Some points:
   -5   27   62  -35   20  -40  -39  -10   -4   43   -9   56  -24   12  -28   22    6   49   -9  -57    8   -8  -33  -19  -24   49  -16    7   32    8   12  -31
    4   14   24  -30   22   25   27   19   36    8    9  -11   12   45    3    2  -40  -37   13   22  -10  -89  -21  -39   10   36   39    0   53    0  -54  -33
   -28  -101     5     7   -21     9    -7    60   -15    22     6    39   -11    12    36    22    15   -32     0   -66    20    44    50   -34   -54    -3    36   -39    -2   -25    52     5
  -51  -27   27  -52   25   -3   12   -1  -70  -21   -6    2   22  -61   15   -2  -18   43   -5  -41   56    4    0  -23   11  -72  -32  -30  -39   -6   24  -19
  -71   33  -32   12   -5  -12   28    1  -40  -63   64   -5   53  -56   36    8  -12   -9  -35  -28    6   48    7  -11   22  -75  -16  -13  -59    8   36  -23
  -55  -19    9    4   -6  -10   25  -25  -36  -51   23  -48   35  -44    2    0   -3    0   12  -45   10   54   14    2   16  -14   24  -33  -35   47   33  -32
   63   29   23  -16  -27   -1    3   18   81   55  -12   65  -72    5  -72   23  -11  -35  -45   11   51   -5    1  -48    8  -22   12   76   69  -50   12   38
  -83   23   62  -23   49    4   46   25   23  -16  -15  -23   -2    9  -35   10   36  -17   -3   23    7  -12  -27   20  -12   30   27  -53   67   25  -45  -40
   57   46  -23   46  -63   20   19  -37   48  -22   16  -26  -38   10   -7  -15   56  -50   15   32   19  -71   -1  -45   14  -45    8   61   -2  -33   26   31
   46    3   -8  -12   43  -21   13  -51  -11  -21    6  -11   30   14   24    6   -6   -2  -25  -40  -25   55  -26   31   15   18  -30  -37  -11   18   -5    9
  -22   20   29   29   18   -8   -6    4   -1   -6   11  -53   -2   30    5    4  -13  -18   34   25   -2  -19  -26   18  -18   37   32  -15   54   38  -97  -43
   26  -11  -11   16  -37   -7   -5    4   -4   29   11   59    2   39   15  -56    5    6   -4   16   22  -69   -1   -1  -46   -6   31   52  -19   -5  -12    2
  -40   58   -5   12    9  -29   44   -4  -10   17  -23  -36   14   21    1   12  -16   23  -23    2   21   29  -53   -2   14   60    1  -52   15   52   16  -23
  -10    7  -10   21   18   25  -11  -21   16  -54   39  -54    4  -70   27  -61    3   19   14   22  -26  -31   43   44   10  -51  -13  -16   43  -52   31   22
  -14   37   48  -61   23  -10   16   -2  -18   30   14  -10  -16   31  -18   19  -28  -10   -9    7   21   33  -34   48   24   36   -5   -8   10   59   22  -38
   52  -19  -35   45    2   24  -11   -4   -2  -44   -9   59  -14   36   36  -15   27   23  -19   37   -2  -31   -1  -31  -38   11   24   79  -52  -26  -13    1
   23  -39  -19   -4  -11  -20   21    7   23  -19   34   14   39  -28    5  -42   56   41  -35   23   27  -24   34   -7   16  -68    9    8  -27   -3   47  -19
   12   -4    6   -4   24  -19   15   -5  -36    7    9   -6   14  -11   -3   50  -22   33  -16  -61   13    8   33   38   16    9  -83  -18  -14  -20  -69    3
    3  -31  -34   14  -48   46  -19    0   38    7    9   45  -53   48   -7  -28  -15   -7  -16   -6  -59  -36    9  -51  -32   18    1   49  -43  -62  -84   36
    -3    -2    45  -103    80   -15    34   -10   -21    55   -25   -47    18    -4    10    -3   -23     8     4   -84    29    -8   -47    56    35    -6   -32   -49     6    -5   -27   -34
  -63   37   17  -27   -2   36   14  -20  -60  -35   22  -40  -14   -3    5   11  -44  -27   39   -1  -21   71  -12  -16   40    5   22  -24   -3    1   12    3
    0   30   -2  -40   70  -12   39   12  -53  -36   -2  -37   15  -39    4   19  -23    7  -17  -37   10   46   19   35   11   27   -7  -50  -39   24   -2    5
   34    7   19   16  -57  -28  -37   21   19   25  -30   40  -10   15    9   -1  -13   67    4   28   24  -19  -55   -8   -9   56    5   56   38   54  -24   13
  -64   29  -11    5  -25   25   41   -8   30  -35   11   43  -40   30  -26   14  -38  -72   -5   51  -25   37  -12   38  -37   -3   40  -59   26    7  -61   -9
   59  -35  -39    7   -5    7  -34  -20   -9   10  -21  -14   31  -18   18  -35   41    9   15    3    3   -7   43  -44  -48  -49    1   22  -43  -41    3   15
   74  -48  -34   25   -4  -20    9   37   69  -15   27  -17  -20  -19   35   49  -18  -49   33   46  -73   -5   71   42   42  -20  -26    4   41    8    4   38
  -11  -19  -68   43  -21    7   17   24    6  -21    9  -29   52  -18    5  -11    4  -13   -8  -28  -65   26   -7   -1   62  -45  -14   -5  -80   -4   51   30
   54    4  -22   14  -15  -11  -33    7    8   45  -33   40   12   77  -20  -49   24   10    0   58  -16  -29   -3   -8  -26   40  -12   74    7    3  -28   20
  -22   29  -16   29   -2   -4  -28    8   24   -2  -51   -5   39  -14   -2  -13    5   12   -4   43   57  -63  -11  -20  -14  -22   15   35   20  -25   33  -26
    4   62   56   13   56    0   21  -34  -17   23   36  -56   -5  -70  -16   26  -32   -1   36  -23  -25  -10  -38   30   21   25    8  -50  -18   -1   14    1
   27   23   23  -58   42    6    4  -12   20   50  -31  -30  -16   26  -10   61  -26   11   -7  -78   -4   -6   -6    9   22   37  -30  -14   28  -14  -49  -47
  -27    0   -6    6  -68   34  -37   19   -7   16  -24   31   83    5   21  -32  -19   18   -5   26   43  -53   -6    3  -39    9   -8   50  -12   25   18  -18
   10  -12  -10   15   38   33    0   -4  -47  -20  -47  -45   -1  -30  -53  -36   13   -9  -20  -40   39   47   -1  -17   31  -35  -25  -20  -55   19   53    3
  -117   -38   -16   -21     7     1     6     9   -13   -32   -26    24    -3    24   -33    44   -14   -65    12   -25    67    45   -16    40   -23   -25    43   -68    55   -18    55   -22
   -3   10   19  -38   18    9  -30  -42    1   17  -10   -6  -42    0   31  -23  -15   22   -9   67    7  -19   16  -20    2   73   63   25   24   24  -87  -15
   40    6  -60   37  -58   23   -4   27   14   -9   10   52  -11  -39    8  -40   25   48   30   49  -10  -39  -10  -43   15  -43  -18   55   -2  -26    1   12
   75  -87  -54   58  -12   -4  -40    2   54  -11   34  -25  -19   10   37  -22   16   23    1   14  -67   18   -9  -54  -61   41    8    1  -90   27  -39   89
   66  -60   -9   22    1   -1  -36  -35   -8   -4   19   -2   48   24   10  -24    3   33   15   37  -54  -22   49  -26  -28   30   20    5  -36  -51    2   18
   52   -9    5   41   15   51  -16  -16    6  -15  -32  -31   19  -41    3   -5   46    4  -25  -63   -2   49   16  -41    4  -42  -51   -1  -26  -27   79   14
   -7   -7   41  -45    1  -50    0   11   11   71  -34   42  -20   17   -1   30   30   57  -25   15   30  -43  -32  -12  -21   17    9   70   60    2  -16  -27
   -6   24   51  -42   32   78   -6   19   46   49  -21   58   30   30    8   14   -7  -40   -2   -2  -20  -30    3   53  -28   22   52  -26   78   50  -40  -62
  -52   14  -23   24   43   19   21  -37  -73    3  -41  -32   -1  -10   15   22  -13  -18   20  -20  -26   12  -20   -4   19    0  -15  -68   -5   54   -7   28
  -44  -15  -51   13  -66  -59  -12   21    3  -20   57   -4  -32  -30  -52   16  -49  -62   57   53  -10  -12   30   46   -2    4  -53   51   60   -4   70   49
  -17   26   53   30   33   30   -5  -19   12  -10   10  -32  -35   30  -69    0   62  -15   12   38   55   42   -6  -21  -30   16   51  -30   13   -7   46    9
    4  -29  -11  -11  -16  -44  -34   29  -44  -16    8   48  -38   18   12   28   25    6    6  -35   39   72   -9  -52   13  -38   -3  -37  -64   -9   -3  -13
   60  -14  -44   17  -51  -43  -22   -2    8    0   16   20  -28   -2   32   11   18  -20   26   28  -92   33   70   84   66    5  -39   -7   27  -15  -13   41
    2   18  -28   -7  -69  -24    6   36   14  -38   -4    1   31  -12  -19  -34   20   30    1   28   15  -39   26   21    5  -65    3   58    2  -59   44   21
  -29   12   56   11    0  -19   -9    0  -13   54   -2   -2  -35    2    5   24  -17    9  -28  -25  -61   29  -10   38   24   38  -60  -15  -52   34  -23   18
Along one direction, these points spread out more than along any other. Take the direction at right angles to it along which they spread out most. Go by this last direction. How far along it is each point below, from 0 to 99? The average is 50, and the first point in the table lies past the average. One standard deviation of the points above along it is 16.
  -11  -19  -68   43  -21    7   17   24    6  -21    9  -29   52  -18    5  -11    4  -13   -8  -28  -65   26   -7   -1   62  -45  -14   -5  -80   -4   51   30 19
  -40   58   -5   12    9  -29   44   -4  -10   17  -23  -36   14   21    1   12  -16   23  -23    2   21   29  -53   -2   14   60    1  -52   15   52   16  -23 57
  -64   29  -11    5  -25   25   41   -8   30  -35   11   43  -40   30  -26   14  -38  -72   -5   51  -25   37  -12   38  -37   -3   40  -59   26    7  -61   -9 62
  -83   23   62  -23   49    4   46   25   23  -16  -15  -23   -2    9  -35   10   36  -17   -3   23    7  -12  -27   20  -12   30   27  -53   67   25  -45  -40 71
   -5   27   62  -35   20  -40  -39  -10   -4   43   -9   56  -24   12  -28   22    6   49   -9  -57    8   -8  -33  -19  -24   49  -16    7   32    8   12  -31 69
  -44  -15  -51   13  -66  -59  -12   21    3  -20   57   -4  -32  -30  -52   16  -49  -62   57   53  -10  -12   30   46   -2    4  -53   51   60   -4   70   49 44
   23  -39  -19   -4  -11  -20   21    7   23  -19   34   14   39  -28    5  -42   56   41  -35   23   27  -24   34   -7   16  -68    9    8  -27   -3   47  -19 34
  -14   37   48  -61   23  -10   16   -2  -18   30   14  -10  -16   31  -18   19  -28  -10   -9    7   21   33  -34   48   24   36   -5   -8   10   59   22  -38 63
   34    7   19   16  -57  -28  -37   21   19   25  -30   40  -10   15    9   -1  -13   67    4   28   24  -19  -55   -8   -9   56    5   56   38   54  -24   13 72
